In the data rows, 128 means zero.
Here are some points, each followed by its number:
[149 124 115 176 107 107 144 110 150 119 94 116 148 163 115 143 101 92 131 136 107 115 112 114 113 120 135 122 180 148 64 89 103 139 153 114 154 115 112 118 185 174 162 135 77 106] 0
[94 149 75 55 126 127 117 140 127 110 115 109 130 94 119 106 103 150 94 152 143 129 121 144 119 134 138 147 98 110 164 117 143 80 103 134 74 135 168 132 123 105 121 102 136 157] 1
[99 119 56 119 96 99 117 151 198 106 90 111 132 158 141 137 146 144 114 162 139 125 83 125 146 161 116 81 144 147 125 109 106 102 159 125 101 92 118 107 164 118 164 123 100 169] 2
[183 150 146 133 154 82 122 116 104 170 146 143 98 64 84 121 108 121 123 81 103 129 160 138 85 73 105 169 119 108 103 100 138 144 65 140 158 168 158 110 57 135 70 142 167 108] 3
[200 92 244 177 131 182 132 119 85 115 148 99 106 117 140 164 176 68 165 143 168 142 164 79 122 86 133 102 124 137 122 161 106 164 171 150 203 108 66 152 115 93 100 113 144 110] 4
[57 131 113 88 120 168 106 183 174 115 150 132 130 157 167 117 172 167 101 135 147 150 132 147 123 155 148 106 95 112 161 164 119 75 133 121 61 123 145 125 125 99 128 118 146 163] 5
[88 94 153 130 109 160 124 166 161 138 140 88 122 156 188 142 148 103 101 155 161 131 111 119 158 122 133 94 100 115 136 167 150 126 153 130 139 99 122 159 144 113 142 109 117 110] 6
[30 144 47 69 126 142 117 172 181 110 120 122 155 68 152 94 114 218 93 195 132 88 80 170 190 203 141 116 74 99 205 121 166 51 92 106 27 121 211 191 196 90 177 105 133 179] 7
[9 153 5 116 116 109 148 171 235 122 60 98 146 130 121 113 125 209 82 136 96 91 29 144 148 189 119 116 143 107 128 102 148 89 124 87 46 130 181 133 215 149 191 113 56 123] 8
[129 112 136 122 83 181 132 159 149 133 150 45 112 152 168 117 144 115 131 170 143 143 116 90 157 143 147 108 116 133 143 146 102 91 173 116 112 97 95 145 164 99 162 110 107 127] 9
[30 126 64 80 100 162 119 210 206 108 144 114 128 112 167 108 156 171 72 188 139 106 57 127 168 185 154 154 114 114 216 162 152 63 138 103 45 103 163 177 186 80 168 92 122 189] 10
[136 110 137 167 97 107 123 108 144 102 93 107 105 159 101 130 137 118 151 108 101 115 121 106 110 111 137 107 169 124 39 114 89 147 159 85 148 105 83 91 139 159 161 133 83 113] 11
[66 152 84 61 120 168 140 178 176 143 139 91 127 108 153 113 143 176 91 177 149 125 104 131 159 168 126 115 94 130 217 146 156 86 120 144 100 143 163 160 161 95 162 129 150 164] 12
[112 84 155 127 104 188 123 169 143 111 143 92 140 170 190 117 141 99 109 161 177 151 151 110 159 163 170 102 124 138 162 172 94 105 195 115 148 104 84 165 179 97 172 93 100 147] 13
[104 182 41 100 150 67 138 128 137 120 96 173 142 82 81 95 82 188 112 115 83 102 105 173 117 143 88 151 125 119 136 84 165 111 53 136 93 158 202 127 122 133 93 147 139 119] 14
[244 90 255 166 151 191 157 97 47 166 194 139 95 137 181 147 119 51 172 72 142 165 223 91 114 57 138 143 124 153 124 162 110 189 149 159 218 106 46 145 73 107 88 155 213 137] 15
[131 175 93 150 153 56 122 116 120 131 97 178 131 128 81 120 93 138 137 77 79 142 135 149 95 129 105 161 172 132 87 103 117 112 70 135 116 168 143 76 63 150 98 177 125 92] 16
[137 120 111 163 93 136 155 128 160 118 107 123 131 172 125 134 124 106 135 136 106 105 99 106 126 156 166 131 180 149 73 121 99 136 164 79 131 114 114 118 169 161 189 127 49 110] 17
[86 133 83 81 126 145 86 160 178 121 126 84 131 91 167 107 128 164 106 215 154 100 111 148 183 176 141 93 63 113 189 122 153 114 157 115 88 118 137 135 150 73 161 84 109 156] 18
[130 160 130 122 156 72 124 95 101 140 124 164 145 88 84 137 102 160 141 91 113 113 103 137 129 144 129 160 129 138 143 81 139 145 67 144 125 156 182 121 105 153 109 143 173 138] 19
[93 133 158 84 141 149 96 141 127 120 125 98 114 96 142 102 137 155 131 126 134 142 174 137 131 145 134 124 92 129 214 161 152 125 103 122 117 133 138 156 117 79 111 110 177 150] 20
New points follow, each followed by the numbers of its three nearest points above, nearest first.
[95 159 64 118 133 50 90 124 172 134 117 153 124 85 91 129 137 179 107 138 118 121 78 155 148 144 113 128 112 120 126 75 153 147 109 124 92 126 177 133 150 151 135 119 111 145] 14 19 1
[104 130 108 75 128 136 111 153 109 101 107 92 116 49 120 107 130 167 88 136 147 135 145 144 124 131 131 153 99 131 203 118 156 103 105 159 97 126 170 171 130 98 131 115 140 142] 1 20 12
[238 122 205 192 157 125 141 79 94 128 92 117 155 140 107 125 80 77 175 121 124 129 154 95 117 73 111 128 157 155 110 113 119 209 167 153 207 105 79 110 133 159 114 114 129 139] 4 0 11
[253 148 219 183 154 90 165 76 51 156 117 163 139 129 86 164 83 48 168 89 137 147 170 118 89 71 130 162 172 160 74 110 93 179 100 149 183 113 97 90 52 175 52 148 136 72] 3 15 4
[130 123 102 168 105 110 138 136 170 125 114 117 122 130 119 150 125 101 117 168 131 88 55 102 153 135 132 123 166 162 103 113 120 134 167 88 129 108 121 117 179 160 184 121 53 114] 17 0 2
[146 127 105 141 154 127 133 118 107 114 130 157 127 150 143 139 138 146 135 101 134 164 131 131 132 138 113 128 153 131 104 118 135 119 86 151 136 139 134 106 98 116 100 136 159 166] 19 16 3
[143 121 140 151 135 107 142 133 120 148 134 139 99 146 121 155 113 97 145 95 116 153 174 156 120 113 110 155 152 125 92 142 124 154 118 114 116 153 131 109 103 177 115 179 150 114] 16 3 19
[119 143 81 122 132 88 103 108 143 115 101 123 147 118 127 123 108 167 136 143 91 76 75 120 158 166 126 104 136 136 122 106 154 134 117 120 95 105 154 132 181 124 133 127 111 124] 2 1 19
[82 145 70 125 94 89 120 127 171 106 75 72 135 105 117 139 130 186 107 162 116 102 80 152 182 195 132 104 133 154 170 117 155 115 152 103 77 108 146 130 215 148 174 81 58 142] 2 8 18
[85 141 101 81 130 146 119 154 128 119 160 156 138 96 124 96 137 163 83 154 147 123 120 141 117 148 138 138 90 103 161 128 151 93 100 135 75 119 143 149 120 93 122 131 146 151] 1 5 12
[215 105 208 160 163 154 139 92 55 193 201 152 127 128 118 135 121 55 140 83 130 169 216 114 94 61 112 157 149 135 97 138 136 172 129 169 203 141 71 104 54 147 96 156 199 111] 15 4 3
[155 117 172 131 129 142 133 127 92 143 179 160 130 175 148 157 149 102 159 91 145 170 164 84 78 88 119 130 132 132 120 148 96 153 153 141 174 151 108 128 84 157 134 162 156 101] 4 15 11
[112 114 140 117 125 167 101 125 126 102 128 115 151 128 151 134 152 116 113 166 137 101 118 97 133 126 131 129 121 123 145 140 136 113 145 117 112 77 100 162 180 121 144 102 109 120] 6 9 13
[115 157 127 151 151 97 162 129 119 139 110 181 163 168 111 136 116 139 140 86 96 146 149 170 97 108 130 164 140 147 123 110 132 134 82 139 144 173 157 108 83 161 109 173 146 100] 16 19 3
[173 134 153 184 156 93 142 98 100 129 135 161 107 137 120 169 126 93 149 96 104 108 117 105 81 84 89 101 147 150 80 119 119 182 135 114 154 134 84 65 87 146 95 168 136 93] 11 3 16
[104 135 160 111 131 169 148 150 106 144 161 132 123 146 147 107 132 125 114 114 121 159 149 129 130 133 137 183 136 108 153 158 146 111 82 134 125 154 125 105 58 112 106 122 151 132] 20 1 5
[210 105 235 166 120 140 130 92 61 147 176 170 115 182 110 121 119 26 182 67 138 207 224 111 87 59 135 162 187 134 35 153 76 178 186 171 223 125 42 137 72 141 63 148 149 72] 15 4 11
[99 136 91 149 125 128 132 123 170 114 115 111 120 132 119 129 128 143 110 139 104 93 83 145 145 141 111 83 116 118 134 139 157 149 167 116 111 110 157 138 196 146 171 101 92 158] 2 6 17
[67 116 83 85 99 149 115 184 178 136 141 70 126 121 160 84 115 159 92 185 150 117 113 141 170 185 142 126 92 102 182 132 144 73 129 131 97 104 118 143 157 75 143 94 114 153] 18 12 10
[54 150 44 99 142 104 122 126 176 121 98 127 167 97 111 112 128 220 99 167 112 63 33 120 134 177 130 113 101 112 165 94 184 107 88 97 47 111 179 143 222 153 166 102 82 125] 8 7 1
[85 89 145 118 138 153 96 155 141 122 143 121 106 123 138 98 135 111 116 125 137 145 135 118 129 147 160 120 88 121 175 162 116 91 116 133 125 141 97 121 111 109 139 108 144 167] 20 5 6
[142 68 217 121 89 224 129 112 85 112 156 96 128 189 190 134 173 98 158 150 182 135 152 98 123 99 162 112 138 131 127 203 103 123 181 131 192 105 64 156 124 82 121 90 115 127] 4 13 6
[193 148 107 129 120 64 123 121 114 142 128 155 114 136 71 138 130 94 145 102 125 156 174 140 77 82 119 156 158 149 103 153 110 129 78 101 137 128 101 74 65 169 112 197 150 100] 16 3 19
[148 106 156 118 137 160 124 153 122 157 177 152 126 149 145 121 141 130 150 112 144 168 151 108 98 131 151 157 156 123 116 165 124 120 124 145 143 155 111 128 75 110 104 151 152 138] 20 6 5
[47 173 0 102 122 101 125 161 222 113 84 145 166 133 113 130 159 216 92 179 120 96 44 158 156 193 121 121 129 119 146 100 147 85 142 127 52 108 165 106 192 147 213 147 62 140] 8 2 7
